In the rows, 100 means zero.
Each path below is one point turned by a fixed rotation once a step. After each direction that follows a path, write how fast that rotation turns it, in degrees per step (0 if it stays still).
Each turn is a multiple of 5 degrees from 10 to 175, or 0.
Each row of a path follows its step; steps can be skipped.
Path 1:
step 4: 138 117 111 105 100 95 88 115 108 102 98 97 111 95 114 117 105 109 90 96
 92 94 96 91 98 107 74 106 82 106 94 111 97 100 108 126 94 109 80 112 85
 96 99 106 116 83 103 94 111 124 106 90 99 104 99 99 95 90 126 94 102
 101 74 129 93 98 99 92 103 95 88 110 90 104 104 110 101 118 81
step 5: 93 131 112 80 105 91 107 99 89 102 116 105 118 92 84 101 93 114 84 91
 108 93 109 93 114 105 73 113 105 118 106 119 116 100 108 127 80 85 97
 99 109 125 102 96 112 111 99 100 86 103 88 99 100 106 104 98 100 92 98
 95 109 105 102 110 76 93 113 88 122 114 96 105 94 84 86 110 94 95 84
step 14: 87 118 81 95 97 100 80 121 74 87 89 100 103 124 102 104 105 120 85 98
 100 100 82 99 110 101 91 101 108 94 105 108 99 96 113 104 91 93 89 116
 95 113 96 85 117 119 103 98 86 93 85 104 120 101 121 108 98 103 88 102
 108 91 105 111 131 77 107 119 103 95 92 109 82 104 89 119 91 100 90
step 16: 90 125 115 94 97 103 102 88 97 90 79 107 121 93 109 88 85 88 99 99 112
 112 81 76 109 107 93 104 120 108 97 95 114 107 123 119 114 107 87 106
 95 90 85 105 95 102 84 90 108 109 86 121 108 92 80 121 96 89 102 107 83
 105 111 97 114 83 92 93 100 92 101 104 106 84 74 103 95 111 89
step 22: 103 94 100 107 98 83 88 97 98 98 90 101 125 100 106 98 114 107 93 129
 101 98 91 101 103 91 77 112 107 118 99 109 97 93 124 117 84 97 101 104
 84 93 104 99 104 108 124 98 112 102 93 93 96 111 84 107 98 101 88 124
 90 115 92 127 111 83 93 103 119 69 90 117 81 105 107 108 94 111 96
step 24: 89 102 99 97 85 86 81 98 88 94 92 113 112 106 94 106 109 89 103 94 92
 102 89 90 109 101 107 103 103 114 117 104 107 93 122 109 84 72 97 99
 112 93 95 94 101 112 111 99 118 108 102 97 93 99 106 121 98 62 112 95
 93 106 105 82 87 111 84 90 119 92 93 75 107 92 66 93 100 100 80
step 25: 98 103 104 101 103 97 92 78 108 74 87 85 116 122 98 89 85 101 106 104 97
 78 94 111 89 91 125 112 83 114 113 104 115 93 102 112 101 99 90 118 90
 92 90 91 108 118 93 95 124 118 104 113 112 103 111 110 116 103 89 102
 83 94 99 99 95 87 97 116 121 91 80 112 115 86 93 101 105 101 81
Directions:
108 100 103 104 102 97 93 99 102 97 105 103 98 103 102 103 97 101 97 99
 99 102 103 99 98 103 104 103 106 102 101 95 96 105 96 99 100 98 103 102
 104 103 100 104 98 98 98 103 102 102 102 100 97 97 102 99 101 100 96 99
 98 97 100 100 102 99 97 97 102 102 96 103 98 99 103 98 103 100 98
170
105 99 98 102 101 101 98 98 100 95 100 98 101 105 100 103 103 103 103
 104 96 99 104 102 104 99 100 100 96 97 101 102 105 95 99 100 100 102 99
 98 95 102 102 97 100 98 100 92 102 98 98 95 100 98 96 100 99 100 99 96
 99 100 99 104 97 92 99 101 101 101 99 103 98 99 103 96 106 95 101
140
100 102 100 101 96 105 98 96 102 96 97 100 105 98 103 96 102 100 97 101
 100 102 99 101 101 97 98 102 106 93 100 103 98 105 101 97 106 100 100
 101 98 102 98 100 99 97 95 100 94 98 99 96 98 98 104 102 97 102 99 97
 100 97 101 99 102 100 102 105 96 101 106 100 100 105 96 98 103 103 101
20
103 96 98 100 101 100 99 107 101 103 101 106 102 100 100 98 105 93 99 98
 99 102 100 101 98 101 96 102 104 98 96 106 98 101 101 103 101 95 102
 101 99 104 98 97 108 102 106 95 101 100 99 100 96 102 101 101 103 105
 101 99 99 102 97 104 98 98 98 101 100 105 100 101 99 100 103 103 99 101
 98
40
102 95 99 99 99 101 102 98 102 95 98 98 98 94 101 99 97 102 101 104 104
 110 98 98 103 107 93 98 100 96 101 99 99 96 99 103 98 100 102 103 96
 101 96 103 99 101 101 103 98 100 99 104 99 99 97 98 100 100 102 97 102
 97 97 102 98 100 96 98 101 97 103 105 98 99 101 98 97 100 98
60
Path 2:
step 7: 97 90 97 99 103 102 116 96 95 100 90 78 87 97 74 92 104 89 96 89 102 105
 100 68 100 77 88 111 122 101 119 93 85 80 103 83 107 95 98 77 57 112
 111 86 96 101 110 86 105 100 113 102 83 111 89 108 115 113 82 99 97 108
 111 81 89 95 96 98 96 120 89 92 96 103 88 88 119 87 103
step 12: 98 99 96 123 96 117 77 121 91 85 91 121 121 93 92 105 103 110 82 100 95
 115 113 102 113 112 104 103 97 98 88 102 118 100 110 95 75 88 96 98 91
 104 78 80 78 107 90 96 93 79 103 105 86 90 105 91 134 131 105 99 98 113
 82 95 102 111 87 114 84 98 112 107 93 77 116 98 112 106 99
step 16: 69 124 89 113 99 96 98 104 102 123 97 93 118 104 94 103 109 111 89 115
 104 87 94 108 106 107 100 98 76 98 103 114 99 83 91 92 87 101 99 85 82
 107 101 84 93 132 87 100 84 107 117 84 101 95 93 119 135 94 89 97 124
 105 98 84 96 108 117 121 93 110 105 107 77 94 98 101 112 87 105
step 17: 94 84 125 96 102 112 93 115 118 110 113 90 99 98 83 103 85 101 104 116
 93 118 108 98 92 106 69 88 100 102 121 75 104 112 121 96 131 101 127
 109 78 91 102 106 109 88 97 100 122 83 105 107 86 91 88 73 118 81 93
 112 108 99 103 104 92 90 119 99 95 91 117 100 98 114 103 96 99 102 91
step 23: 93 87 102 90 95 106 79 108 91 109 111 83 95 103 103 125 90 100 90 88 124
 106 118 84 124 110 89 89 109 111 106 94 105 95 115 99 73 112 106 80 85
 89 111 103 114 104 108 100 124 104 99 106 80 96 90 103 91 108 109 103
 80 84 133 122 104 93 89 88 76 96 110 103 113 113 86 115 104 97 121
step 26: 105 98 109 127 104 89 79 87 92 110 81 90 104 99 97 123 89 111 99 99 102
 94 104 84 122 111 84 112 84 109 122 68 94 107 114 93 85 94 102 97 93
 124 94 118 119 89 74 103 101 111 86 93 88 110 91 98 120 97 95 122 94
 113 93 85 88 99 97 119 121 97 97 96 107 90 89 104 115 123 97
step 27: 102 111 101 107 92 109 109 86 95 101 111 100 106 104 109 110 70 94 88 93
 97 112 103 119 80 127 83 78 92 106 81 105 107 92 99 79 96 103 110 101
 110 105 95 111 85 109 104 99 133 98 116 84 87 104 82 91 97 89 90 78 89
 94 119 100 97 90 87 93 89 79 84 107 90 115 82 123 77 86 103
Directions:
97 100 106 105 103 99 102 97 95 98 99 101 100 98 100 100 102 100 105 94
 98 98 99 101 99 98 102 104 96 104 100 97 101 102 107 99 98 102 103 99
 100 103 98 95 99 102 93 100 97 98 101 99 105 107 102 104 98 101 101 103
 103 100 94 100 101 98 102 102 101 102 101 101 101 103 98 98 102 96 102
175
99 94 99 99 96 102 101 96 103 101 100 98 105 100 98 99 95 104 99 96 102
 100 100 100 103 100 104 103 105 99 99 101 102 104 101 98 101 97 101 99
 101 102 103 95 100 96 104 104 99 97 106 99 104 99 102 102 99 99 99 106
 96 95 100 99 106 98 101 100 91 100 99 99 102 99 96 98 100 102 96
70
101 99 101 100 102 93 101 100 94 93 94 103 100 98 100 99 100 101 102 102
 103 99 97 98 97 96 99 102 104 101 101 100 101 102 96 100 100 98 97 101
 98 100 97 96 98 100 105 97 105 97 99 102 103 97 98 103 96 104 92 101
 101 98 101 101 96 100 101 99 102 104 101 101 95 97 100 99 95 104 97
10
95 105 102 97 98 102 100 104 96 99 102 98 104 99 98 103 100 101 102 98
 102 98 100 94 97 97 102 102 101 101 96 100 98 95 102 104 101 96 99 95
 104 96 98 97 101 99 99 102 104 105 101 101 98 94 101 97 105 101 96 101
 95 100 100 103 99 100 97 104 97 103 99 105 100 97 100 101 103 94 103
160
96 106 99 104 101 99 99 97 100 99 101 100 102 97 101 101 103 100 99 100
 99 97 95 104 102 104 99 100 103 99 100 103 104 99 100 101 106 98 100 98
 103 98 101 103 97 99 102 105 105 106 100 96 100 103 102 109 104 95 101
 104 102 100 101 103 99 102 100 98 103 104 97 93 97 99 96 103 100 103
 104
135
102 101 99 99 98 100 97 100 99 97 93 106 100 98 104 103 103 100 105 102
 99 100 104 102 98 102 100 98 99 100 102 99 103 97 100 96 95 99 100 98
 98 104 108 99 101 102 99 100 100 102 103 103 95 101 100 105 98 101 97
 99 94 101 97 99 99 104 99 101 93 94 96 98 97 102 99 103 102 99 104
95
Path 3:
step 5: 105 92 92 84 100 107 89 120 131 115 101 114 105 108 101 121 103 72 105
 95 104 85 101 121 93 95 121 96 108 100 101 122 107 90 76 104 110 92 109
 79 94 102 112 108 79 102 101 108 103 93 90 97 101 112 100 84 106 105 76
 103 108 99 91 100 65 112 91 81 83 108 100 116 92 86 122 104 91 98 108
step 9: 115 88 111 97 100 93 106 106 100 93 110 82 120 99 108 100 91 86 104 88
 82 119 101 98 117 96 113 104 76 108 108 95 107 92 121 106 102 74 86 90
 84 117 115 106 69 90 89 103 108 102 92 113 75 78 106 96 93 114 91 84
 124 111 94 76 101 82 84 94 98 100 98 113 110 106 94 110 116 108 104
step 12: 125 107 124 88 103 83 106 106 100 102 121 68 93 89 98 96 101 102 96 76
 92 121 108 111 117 98 115 99 127 111 98 92 108 76 109 102 120 103 114
 102 91 99 91 102 96 115 82 112 80 99 97 98 82 81 103 110 95 93 91 75 97
 111 117 111 100 84 94 83 90 111 91 96 103 87 112 100 101 90 105
step 17: 118 97 98 103 102 107 96 123 105 92 95 86 112 90 67 108 104 119 93 100
 114 103 107 108 115 111 91 116 98 96 90 111 118 108 103 113 112 105 88
 98 81 84 129 120 96 89 117 85 104 97 102 108 91 94 98 80 107 109 74 73
 101 120 107 101 120 103 74 85 107 108 104 106 112 89 94 99 91 99 89
step 27: 110 101 102 99 67 88 98 109 90 107 107 97 94 116 74 106 118 109 94 102
 105 98 103 73 135 109 122 106 96 118 106 114 96 96 111 95 107 80 100
 113 107 91 79 107 93 101 106 93 101 112 98 89 63 97 121 103 96 77 95
 111 106 93 84 101 97 94 86 113 87 119 93 100 102 102 98 85 109 86 105
step 28: 113 98 95 80 81 86 98 83 88 94 135 98 117 101 98 100 97 112 94 95 95 103
 102 111 105 103 101 97 102 98 100 80 112 82 79 101 136 103 113 120 100
 103 108 117 93 107 80 106 93 105 86 121 116 96 92 91 102 100 82 100 109
 102 82 124 93 92 101 103 72 120 110 121 81 97 105 110 101 101 110
step 32: 105 76 95 69 97 96 74 99 119 97 94 120 113 89 83 98 95 102 107 101 100
 94 89 99 111 110 103 118 78 99 78 95 89 103 106 106 102 89 97 95 90 92
 108 103 91 63 106 117 117 98 106 120 98 106 109 99 101 84 107 97 124
 114 87 107 104 91 83 101 92 89 95 90 88 88 90 85 107 103 131
Directions:
103 102 108 100 99 106 104 101 100 101 96 97 100 93 102 101 100 98 99 99
 105 96 105 100 100 104 99 98 105 102 103 103 96 101 105 100 97 99 102
 99 102 99 96 100 104 100 101 99 101 100 103 101 101 100 99 99 97 106 98
 96 103 103 104 102 106 98 98 101 97 104 97 103 100 99 97 97 100 101 97
80
100 103 99 106 99 100 103 105 100 99 102 100 102 100 96 101 97 102 103
 100 96 99 102 102 98 107 100 99 99 96 99 95 107 99 99 101 105 98 103 99
 100 108 102 99 100 99 103 94 98 105 104 97 97 99 95 101 101 105 100 95
 101 99 98 101 103 99 104 102 96 100 104 100 102 99 99 102 99 103 101
130
94 100 102 99 99 100 103 98 99 101 98 96 100 95 99 100 96 98 100 97 99
 102 100 102 107 103 98 90 95 99 100 104 102 98 97 98 101 102 101 100
 102 99 98 104 96 102 102 99 97 95 100 97 97 97 99 103 103 103 100 101
 97 99 100 98 97 102 94 103 100 100 100 105 97 99 103 99 101 93 103
115
101 101 99 97 101 99 98 94 98 100 106 99 98 99 106 99 105 104 107 100
 100 102 101 100 105 98 101 98 100 98 101 102 100 106 98 102 98 99 100
 103 104 104 100 100 100 104 98 102 99 104 101 98 98 94 104 102 99 103
 99 96 103 95 96 100 102 101 103 106 104 106 98 98 100 99 102 103 102
 102 97
120
96 104 95 100 97 104 103 101 98 101 99 103 103 104 104 100 101 100 106
 100 100 101 100 100 98 101 102 102 103 106 102 102 100 97 104 100 101
 101 102 101 112 96 105 101 100 101 101 97 102 102 98 102 99 102 99 96
 103 99 101 103 98 96 100 103 104 98 100 100 98 101 99 103 98 102 107
 101 100 96 100
125
98 102 95 100 98 96 99 98 104 100 102 105 102 92 105 102 95 100 101 103
 105 98 104 99 103 102 97 104 100 99 98 98 98 99 98 103 102 102 99 101
 104 100 100 96 101 99 100 100 99 98 96 102 102 100 97 107 96 96 100 99
 95 101 100 100 99 98 99 101 99 97 101 99 107 94 99 101 102 101 97
100
Path 4:
step 1: 77 96 91 90 74 100 70 117 121 123 101 101 100 104 97 99 105 116 85 95
 105 102 92 119 102 97 92 88 105 105 96 121 96 113 97 123 99 104 104 99
 77 80 99 110 92 94 91 85 99 111 96 67 104 108 85 99 98 101 69 109 95
 131 88 114 103 103 111 114 107 93 90 89 107 96 87 115 93 89 89
step 2: 105 102 97 85 98 93 85 101 78 110 101 97 83 78 103 112 112 100 106 97
 112 93 114 95 95 87 104 119 93 74 76 105 99 115 113 95 86 98 116 76 92
 69 105 106 91 127 106 83 104 96 117 110 83 117 89 97 105 104 63 107 94
 96 87 106 90 108 100 92 94 96 88 99 71 103 100 97 93 107 88
step 5: 87 77 117 98 69 95 90 123 84 98 125 116 101 119 96 101 90 103 95 119 123
 99 108 103 118 92 90 117 108 91 94 103 103 110 116 112 103 106 104 104
 101 79 118 114 118 118 91 102 110 118 107 95 99 121 76 105 116 97 106
 107 109 120 106 102 92 104 104 96 90 94 91 108 108 99 80 89 89 94 73
step 13: 118 105 95 89 97 101 79 129 111 110 73 116 105 107 103 83 100 107 116
 108 102 100 104 104 112 93 82 95 128 103 103 113 114 118 97 116 85 70
 115 70 81 81 95 115 91 88 111 102 98 97 86 89 107 113 98 90 94 114 87
 82 81 91 91 97 97 107 104 92 107 109 99 96 98 87 102 76 95 94 99
step 16: 94 75 91 106 116 89 108 97 102 80 109 106 101 108 91 85 107 78 102 118
 124 121 105 105 87 110 78 109 113 99 93 126 98 100 111 113 89 74 129
 107 84 93 89 107 94 105 112 105 84 105 96 104 113 127 106 88 113 128 94
 110 100 110 93 95 115 100 107 94 110 112 106 80 107 109 89 116 91 91 93
step 30: 84 97 116 91 97 93 93 126 98 116 118 110 105 97 94 92 105 84 98 104 98
 90 112 125 96 90 110 112 93 104 83 116 98 110 112 119 111 103 88 93 101
 68 96 115 95 108 108 100 120 103 116 89 108 106 87 98 82 85 106 103 99
 104 103 101 108 121 95 75 111 101 108 103 120 65 86 104 84 98 75
step 33: 83 93 90 82 96 104 100 106 89 92 117 92 109 88 102 101 105 104 79 106
 130 113 88 105 101 109 116 113 106 82 87 114 94 95 114 95 102 118 92 81
 79 84 101 108 95 103 115 98 92 91 122 82 94 99 80 114 90 93 83 124 104
 103 94 98 95 117 110 112 96 81 104 61 94 91 99 119 107 107 101
Directions:
98 101 102 95 97 97 102 104 103 101 100 100 100 101 99 101 104 101 106
 97 106 98 97 99 102 102 101 103 91 100 98 100 99 101 104 96 100 105 94
 100 99 100 102 103 99 102 104 99 101 102 99 101 103 99 90 100 102 97
 103 102 101 98 101 100 97 102 99 98 102 97 98 101 98 103 102 104 96 99
 103
115
100 101 101 103 100 98 99 99 102 97 109 101 98 103 102 100 98 102 98 100
 99 97 102 98 101 104 97 106 99 106 104 95 101 100 100 99 100 100 99 105
 95 98 97 100 98 101 100 96 99 104 104 101 103 104 104 94 102 101 98 99
 99 104 103 106 103 97 100 102 100 99 96 100 105 101 99 104 95 104 99
70
102 102 96 96 102 101 104 100 94 100 100 103 95 102 96 99 105 99 96 103
 96 99 95 94 100 100 100 95 97 102 97 105 96 98 102 104 100 106 100 100
 102 97 98 101 103 97 100 98 97 100 102 101 99 101 102 99 98 101 99 104
 101 103 98 104 102 102 98 100 99 97 96 97 95 106 101 103 98 101 95
80
100 102 98 104 98 98 102 101 98 102 99 100 105 101 104 98 93 100 96 98
 103 104 98 100 99 102 105 94 94 106 101 103 99 98 102 103 101 96 96 99
 102 95 98 97 98 99 94 98 102 105 100 97 100 95 102 97 98 96 99 101 97
 97 102 102 100 97 102 99 103 100 104 100 96 101 100 102 99 97 104
125
